(in the rows, 128 means zero)
Named moves (each a turn or a mirror), then the moves between two rows, first move first; the first pair answered
k_886 (before |-> after):
[113 162 117 114 173 121 133 197 135 153 139 115 180  94 166 118 138 127
 149] |-> [128 163 140 103 169 140 131 197 126 145 128 105 168 120 136 122 162 127
 185]
[103 127 185 138  66  70 140  90 100 180 127 129 122 111 165  73 150 138
 170] |-> [104 122 184 139  69  71 144  92 101 180 130 124 123 112 166  75 148 135
 172]
[119 116 123 124 107 117 111 120 145 183 132 123  98 139 151 112 139 129
 143] |-> [125 120 125 118 110 119 111 112 140 178 133 124  97 143 154 120 143 130
 149]
[127 126 130 113 131 135 138 138 136 141 112 118 130 143 113 138 163 132
 149] |-> [109 134 105 125 135 113 135 137 150 151 122 122 139 110 144 130 133 134
 117]
k_403 (before |-> after):
[100 111  93 128 131  92 120 112 147 160 129 143 129 105 141 118 111 123
 108] |-> [132 103 149 119 116 130 109  91 108 127 158 127 119 128  83 127 114 110
 116]
[119 142 112 121 131 108 116 127 132 150 134 135 127 127 145 134 126 117
 145] |-> [130 141 138 114 124 128 115 116 116 125 149 131 124 138 119 143 122 113
 144]
[129 132 116 107 173 149 137 142 143 120 122 131 138 127  98 151 171 135
 134] |-> [129 132 109 114 172 149 139 138 137 127 121 132 134 123 101 145 168 135
 141]
[118 123 141 120 139 133 113 159 139 126 164 113 120 124 132 148 158 108
 206] |-> [113 119 136 128 143 126 117 158 141 134 164 115 126 114 136 143 160 107
 200]
k_539 (before |-> after):
[154 101 119 163  74 112 111  91 102 121 135 139 104 141 127 135 103 129
 117] |-> [155 113 102 174  99 139 133 116 120  94  94 141  99 136 139 158 119 133
 110]
[142 128 143 117 114 118 128 125 121 126 138 124 120 138 134 109 120 116
 128] |-> [141 123 131 122 122 123 136 130 125 130 107 131 110 142 151 110 134 121
 133]
[127 150 120 123 152 129 116 138 154 113 107 126 128 129 135 133 126 136
 103] |-> [128 148 135 119 134 128 105 134 145 109 152 117 138 124 117 116 108 127
 106]
k_53 (before |-> after):
[ 98 121 125 115 120 108 140 135 156 162 138 130 137 123 157  86 136 110
 141] |-> [106 124 153 116 104 123 137 123 139 151 133 122 130 151 149  91 149 106
 175]
[123 137 142 134 146 141 128 154 136 149 137 123 155 133 154 116 145 129
 157] |-> [116 132 138 132 151 144 133 160 139 151 134 134 157 131 155 117 138 126
 143]
[151 130 124 144 122 152 154 128 115 108 102 120  94 173 112 140 175 133
 172] |-> [116 124  58 153 156 103 144 138 160 136 124 130 127 118 134 129 131 139
  93]
[126 123 121 151  86 128 127 104 114 118 124 129 110 137 144 123 104 114
 120] |-> [118 128 113 155  93 115 125 106 126 125 127 130 106 140 143 119  94 119
 115]
k_453 (before |-> after):
[138 150 160 109 126 155 142 153 122 110 142 125 124 141 114 142 152 130
 162] |-> [125 141 153 106 115 128 136 141 126 138 141 122 124 146 122 136 159 131
 184]
[126 140 152 132 147 142 117 142 128 103 129 122 132 129 123 140 117 128
 116] |-> [115 136 158 119 135 122 118 135 126 119 151 111 133 127 126 124 115 123
 139]
[136 121 166 103  75 139 140 124 126 116 168 106 141 126  57 138 127 125
 147] |-> [121  98 147 107  75  99 131 106 142 168 153 109 125 141  78 126 131 126
 170]
[124 132  84 119 121 139 168 147 124 114 115 100 119 119 173 116 137 139
 153] |-> [129 142  97 116 122 157 171 154 115  99 119  97 131 115 165 113 125 134
 140]
Pairs:
(2 to 3 moves a pair)
[167 173 191 138 146 154 145 121 110 106 168 134 122 130 127 155 147 104
 132] |-> [149 169 128 127 181 125 139 134 146 124 180 145 143  91 114 163 137 112
  88] => k_53 k_886 k_53
[142 140 170 128 133 163 130 147 117  81 122 117 133 129 105 154 145 118
 157] |-> [128 140 129 128 157 144 126 155 136  89 150 122 151  94  91 151 115 124
  98] => k_53 k_403
[139 112 141 135 105 125 139 106 127 157  74 128  88 186 168 132 181 131
 194] |-> [131 152 118 150 141 161 163 163 152 107  51 150 111 155 200 145 169 134
 137] => k_453 k_453 k_403
[112 113 108 128 100 143 135 131 120 103  98 148 126 117 175 111  81 123
 100] |-> [108 106  84 115 123 136 132 143 142 113 102 155 131 102 158 124  88 134
  84] => k_886 k_53
[135 137 182  85 158 149 145 122  86 113 152 115 142 131 136 155 174 132
 167] |-> [117 130 140  86 150 113 148 120 108 162 139 118 138 132 165 137 176 144
 182] => k_453 k_403
[147 147 162 134 124 178 151 142 115  81 110 127 120 139 130 139 139 120
 133] |-> [108 139 115 138 119  96 142 142 149 153 123 140 132 116 190 102 125 126
 139] => k_539 k_403
[139 131 138 113 145 146 130 133 124 120 129 134 130 125  96 147 135 124
 128] |-> [118 137 129 129 131 130 133 135 132 122 138 135 133 108 146 128 101 120
  99] => k_886 k_53 k_886
[121 130 100 108 159 116 115 146 151 136 174 157 151 101 116 112 115 131
 112] |-> [144 137 176 113 115 150 127 133 108 111 158 148 135 151 136 105 135 115
 166] => k_53 k_886 k_53
[145 103 110 118 164 158 117 109 157 101 115 124 161  89  82 172 121 129
  84] |-> [151  95 150  96 141 149 110  89 148 140 117 114 140 126  67 160 164 127
 163] => k_539 k_403 k_886
